In the rows, zero is written as 128.
The rows below come in pairs that one turn or mirror swaps. Which row does each named row swap with?
The rows were stretched afterwards, more along some directions than others.
tugu: [124 139 114 132 135 118 147 135 170 122  97 140 162 137 109 113 110]
nizod: [144 154 113  87 136 111 136 129 178 139 102 139 146 128 152 102 104]
Fiku: [121 159 128  98 125 105 121 136 117 143 142 144 133 104 168 116 129]
Kome: [133 134 150  81 101 125 123 122 124 147 135 154 135 110 143 129 130]
kan: [119 128 140  65 138 106 158 121 184 138 113 135 139 126 139 134 108]
sazem: [153 159 133 120 105 116 129 124 121 142 127 173 151 120 117 106 110]
tep: [ 73 126 111 120 128  94 127 148 182 127 113 144 141 114 142 137 123]
busup: [149 137 109 110 109 104 136 117 154 135 106 150 157  93 138 107 117]
Kizi: [133 156 137  95 124 115 122 142 115 133 141 152 136 116 158 115 118]
goviv: [119 105 114 102 118 111 144 106 165 114  75 139 169 118 131 106  93]
Duna: [111 107 116 116 112 113 140 113 155 115  78 136 167 125 130 107 101]
mupe: [149 159 113  91 144 112 134 129 172 138  97 132 147 129 161 100 107]
geva: [ 74 122 126 110 125 101 127 136 165 123 117 143 149 121 143 133 112]
Tila: [139 148 116  87 138 116 140 130 184 132  87 139 148 140 149 104  94]
renof: [115 146 108 121 107 123 101 140 169 129  96 170 143 131 150 116 115]
bura: [122 145 110 116  98 125 100 137 153 134 105 173 139 125 145 111 115]
Malil: [145 142 111 121 109 103 138 122 146 138 109 141 157  96 138 105 126]
tasan: [103 117 139  83 127 116 149 126 183 138 111 129 141 121 134 140 127]
Rodub: [113 115 133  79 134 121 150 123 174 133 103 127 131 129 144 134 114]
pev: [ 69 131 118 121 130  97 130 150 185 124 119 150 139 121 140 138 122]
Sogil: [136 159 109 122  98 122 101 142 153 141 110 177 133 117 145 113 122]
bev: [151 136 113 109 105 105 139 116 145 140 109 147 157  94 139 102 115]
vadig: [110 133 119 132 120 129 144 141 184 118  93 157 162 142 105 125 110]
gatat: [ 80 135 119 106 143  88 142 134 181 133 108 129 142 112 149 129 120]
zab: [148 157 124 126 104 121 121 123 118 130 119 173 159 120 114 101 114]
mev: [106 141 103 129 100 127 102 149 169 135 100 172 137 132 150 115 120]
rade: [129 159 137  90 134 100 135 135 133 145 143 133 133 102 160 126 129]
gedo: [143 154 126 129  97 122 122 136 127 139 110 181 159 133 115 107 108]
mezav: [140 152 127 132 100 120 119 132 123 132 126 175 156 129 112 112 110]
fut: [117 148 112 136 128 123 143 142 181 122  92 155 162 136 114 115 113]
puvug: [154 161 117  83 147 119 137 130 162 139  91 124 146 132 162  99 107]
Gis: [117 153 111 116 105 115 105 141 167 142 105 167 138 124 148 123 121]
vov: [144 163 130 122 104 119 125 131 132 135 122 183 157 129 119 109 103]
gegu: [149 155 119  85 133 111 135 128 156 146 107 142 142 136 163  92  94]
zutad: [136 149 121 117 129 121 153 139 173 131  91 148 168 145 115 111 104]
tofo: [ 99 119 136  89 135 115 149 129 188 131 109 128 136 128 137 142 124]
kofon: [135 158 124 102 135 105 129 138 126 141 136 130 140  96 161 112 131]
pesi: [133 139 146  91 106 124 121 127 127 143 136 156 126 113 145 132 131]
pesul: [ 78 126 126 112 130 111 129 141 162 123 111 134 139 121 148 138 126]
zivi: [115 141 115 127 121 120 144 136 185 117 100 158 170 138 103 121 110]
gim: [112 103 113 112 112 112 143 110 164 118  77 138 167 119 130 106  98]
Perev: [146 154 134  81 134 107 129 134 111 137 134 135 141 111 164 108 110]
Segu: [134 159 133  94 117 121 117 145 120 136 134 150 141 109 163 121 126]
Goz: [132 136 137  87 104 116 126 124 139 150 136 159 120 110 147 134 126]
pokab: [126 136 137  93  99 130 115 134 138 139 126 169 129 113 139 137 132]
Tes: [ 74 133 121 103 136 104 136 142 175 127 116 134 143 125 156 133 119]

pesi pairs with tofo
zab pairs with zivi
pesul pairs with rade

